Named turns come first, each shown by rows before and after it. Which turns, in which order, take the first row of each pair that follows to the second? Write the first one first, as in the answered first pair.
W (before => after):
[ 14 -23  10 -20  14 -19 -11   7 -20] => [ 26 -19   0   3  17 -24 -10   5  10]
[  2 -55  -4  15   1 -37  -6  54 -26] => [ 67  26   5  19  33 -17 -19   7  10]
[ 34   4  -4  28  18 -12  29 -13  23] => [-11  22  -6 -25  19 -26  30 -10 -36]
[-22 -38 -24  10 -19   3  -8  11  15] => [ 16  27 -19  -3  10  19  -5 -24  24]
M (before => after):
[  8 -14   7  17   6  17  14 -48  25] => [  9  -2  10  12   1   4  28 -62  -2]
[ 11 -19 -18  12  -5  36 -43 -33   0] => [  8  -3 -18  -3  -3  28 -34 -55 -13]
[-10 -27   6  14   8 -23  19 -16   2] => [-14 -35   7  17   5 -19   6 -10   3]
[ 42  29   4  18  14 -35 -10  59 -22] => [ 42  28   8  18  17 -28 -13  62 -13]
B (before => after):
[-39 -39   0 -18 -22  19  -6  -1  -1] => [-11  20   8 -38   5  35 -28   7 -14]
[ 42  44 -37  13  16 -41  19 -31   6] => [ 14 -14 -42  32   3 -48  39 -39  10]
[  3 -22  -7  22  -1 -11  23 -28  15] => [-14  -5   0  -5  -6   2   9 -34  -3]
N (before => after):
[-16  20  39 -64 -30  60 -56 -38  45] => [ 35  84  24 -66  22 -28  -4 -37 -36]
[  6 -13 -25   4 -17  35   3 -59  51] => [ 63  31 -20  25  16 -24  14 -35   4]
[ 31  -3 -37  35   3   0 -19  18  34] => [ -9 -10 -36   9 -11   4  16 -41  14]
Now pairs of rows:
(2 to 3 turns a pair)
[ 44  38  -5 -32  31 -13 -17 -12 -32] => [ 19 -60 -20  38   4 -16   3 -22  15]  W W B
[ -11 -106  -33   70   -2  -28   25   -4   38] => [ 49  -3 -12  40  17  54 -54  13  94]  N W N
[-26 -40 -34  29 -35 -17  -4 -39  13] => [ -5 -14 -21  32 -21  22 -44   3  43]  N W N
[-60 -27 -11 -36 -16 -41  76 -31 -61] => [ 25 -28  14  42  -1  21 -45 105  48]  B N B
[ -6  19  15 -50  13   7   4  -8 -31] => [ 11  12   7 -28  15 -24  10  18 -53]  W B N
